In the rows, 128 means zero.
First come named turns, each shown by rows before and after it. For each pair of rows after them, which turns, in which order, take the first row to the second? The first pair is done for you.
j62 (before => after):
[123 129 135 113 133 113 135 153 154 112 146 123 146 133 115 141] => [127 109 119 143 116 139 132 124 141 103 104 128 139 121 104 144]
[119 167 131 108 157 138 111 148 173  91 174 141 126 130  96 156] => [129 133 119 143 124 172  96 115 159  78 109 148 126 116  83 157]
[124 101 125 135 116 142 142 116 130 114 108 134 140 127 125 126] => [124 114 126 128 145 117 152 123 123 129 156 130 132 136 128 134]
j479 (before => after):
[120 129 140 127 150 134 130 132 111 132 146 114 134 135 159 110] => [120 129 152 118 152 129 131 141 127 117 158 133 143 136 140 121]
[140 170 113 118 108 100 108 142 131 160 132 123 104 106 140 124] => [126 134 122 145 129 143 131 103  92 159 115  93 115 134 157 113]
[152 121  98 160 101 134 141 124 118 102 115 167 118  83  94 159] => [154 125  96 164  97 134 137 110 104 111 106 151 105  86 105 158]
[127 127 121 139 120 146 119 123 105 136  96 109 128 137 147 103] => [115 102 137 139 132 158 133 128 125 105 114 132 154 147 122 119]
j960 (before => after):
[131 154 139 117 180 101 167 140 104 145 215 112 107 140 153 138] => [106 110 159 142 162 162 145 111  85 146 138  81 138 168 181  85]
[128 134 128 133  77 134  84 130 141 141  48 111 124 117 144  92] => [141 125 110 141  71 120  99 136 163 111  63 155 124  87  95 137]
[107 141 166  96 112 117 106 158 156 139 119 127 179 147 144  78] => [114 110 156 114  98 140 110 149 169 111  97 155 189 140 115  99]
j165 (before => after):
[120 175 105 145 142 120 147 111  97 156 138 100  76 129 144 136] => [123 145 102 175 130 141 151  91  90 140 114 110  81 126 136 154]
[104 118 148 104 109 131 100 141 178 105 112 139 156 144 119 113] => [104 136 152  92 123 121 102 145 171 124 129 122 152 156 140 100]
[155 139 141 110 163 130 104 134 117 151 174 144 140 136 130 155] => [152 129 136 123 165 145 105 113  97 156 168 140 129 145 142 150]
[137 127 131 108 133 125 135 145 139 122 152 128 156 134 116 141] => [131 132 132 111 137 128 143 140 127 137 150 114 148 140 134 136]
Now pairs of rows:
(2 to 3 turns a pair)
[127  68 126 204 120 174 140  71  72 142 104 146 132 146 152  99] => [131 100 128 185 164 149 172  84  56 158 184 137 117 155 162 120]
j62, j62, j62
[139 100 108 196 141 169 162  61  48 138 107 107  70 134 158 135] => [128 151 141  95 182  82 169 180 147 116 234 156 127 144 114 167]
j165, j62
[110 106 145 150 131 149 148 105 151 115 109 149 125 112 127 148] => [104 134 157 117 153 119 146 140 158 140 157 138 121 129 147 137]
j62, j960, j479
[107 117 146 104 165 116 180 118 131  99 175 148 164 168 116 133] => [125  94 115 155 120 137 176  81 119  86 118 165 134 136  95 155]
j62, j165, j62
[109 123 163  84 132 129 130 164 173 108 157 151 176 162 115 132] => [118  88 143 155 114 177 127  91 111 120  80 121 148 161 140 114]
j960, j165, j62
[110 173 131 103 130 110 118 130 135 178 135  80 105 131 135 106] => [106 137 133 125 120 152 109 104 124 169  96  76 113 135 144  95]
j165, j62, j62
[122 104 131 146 102 172 108 118 120 124  71 116 153 138 136 109] => [142 158 115 106 117  99 125 171 158 129 156 154 125 104 109 158]
j960, j165
[126 105 172  99 126 129  90 156 149 104 105 128 184 157 115 119] => [127 140 166  79 138  93  91 175 149 123 147 130 165 147 114 125]
j960, j960
[126 126 144 126 160 121 161 113 120 108 188 119 127 143  86 157] => [115  91 148 137 141 163 142 105 126  96 127 115 153 152  86 132]
j960, j960, j165
[112 118 147  97 138 120 134 162 180 105 161 149 166 151 111 143] => [124 159 117 116 125 101 111 137 118 173 135  93  99 138 170 101]
j479, j165
[145 137 129 146 126 119 151 162 180 104 171 166 150 108  99 167] => [161 138 103 183 139 130 175 115 115 135 176 135 103 101 120 170]
j165, j62, j62
[136  97 106 157 106 155 130  95 123  92  72 165 110 134 153 125] => [127 114 136 104 116 121 120 153 179  74 109 187 148 150 140 120]
j479, j62, j62
[121 163 109 120  92  98  92 150 143 141 114 144 128 115 109 105] => [143 127  89 162 120 126 144  92  94 132 147 152 102 115 101 149]
j62, j479, j960
[146 137  92 120  96  90 124 134 133 139 108 141 113  87 110 149] => [147 137  85 131 115 106 145 109  96 152 117 120  97 102 133 143]
j479, j960, j960
[ 96 115 162 132 165 151 141 143 114 145 173 100 164 170 156 113] => [ 92 109 172 119 152 148 126 163 139 135 157 110 185 166 148 108]
j479, j960
[130 208 114  79 148  83 121 131 172 173 176 145 132 133 130 134] => [127 129  98 152  91 167  99  64 153 134  43 146 146 122 117 117]
j62, j479
[ 46 102 145  88  88 208 120 152 128  93  33 109 120 122 159  76] => [ 69 124 136  56 100 150 147 202 183  50 112 178 118  87  80 155]
j479, j960
[138 110 102 138 116 109 115 109 141 101 131 135 139 101 120 171] => [144 135  94 132 113  93 102 119 135 125 133 120 125  96 129 156]
j479, j165
[126 141 122 139  66  96  81 144 149 134  41 153 160  79 112 132] => [127 179 125 112  79  61  76 163 140 167  76 128 138  89 138 120]
j960, j960
[137  71 151 111 154 161 145 111 114  94  83  93 153 149 158  68] => [166 163 116  68 135  63 124 167 130 142 129 111  97 103 153  95]
j960, j479, j960
[110 154 156  89 110 112  99 160 166 127 122 127 141 142 130 107] => [111 106 151 127 110 162 104 123 155 109  80 130 149 149 122 111]
j165, j960
[123  95 149 108 146 124 168 153 132  61 154 165 131 121 127 142] => [124  89 141 121 148 129 178 140 123  62 151 168 124 113 127 148]
j62, j62
[125 118 135 133 128 156 109 112 107 179 135  80 130 131 161 114] => [144 107 118 135  90 146  94 137 158 132 110 139 140  90 100 157]
j165, j165, j479
[133 124 130 118 116 100 140 162 185  91 175 173 135 110  76 170] => [ 91 135 160 113 128 134 116 144 126 162 138  75 145 177 178  64]
j165, j960
[121  79 137 136 105 161 147 129 148  95  83 135 160 161 107 123] => [130 150 118  88 105  82 131 182 164 133 137 137 128 130 109 127]
j479, j960
[135 130 133 151 179 128 167  97  90 134 206 108 107 147 118 184] => [129 132 135 149 182 134 162  93  75 143 200  89 106 157 136 165]
j165, j960
[122  86 131 160 134 107 142 102 123 100  86 165 157 121 108 115] => [107 143 138 111 133  64 118 146 126 146 108 140 152 130 145  76]
j479, j165, j960
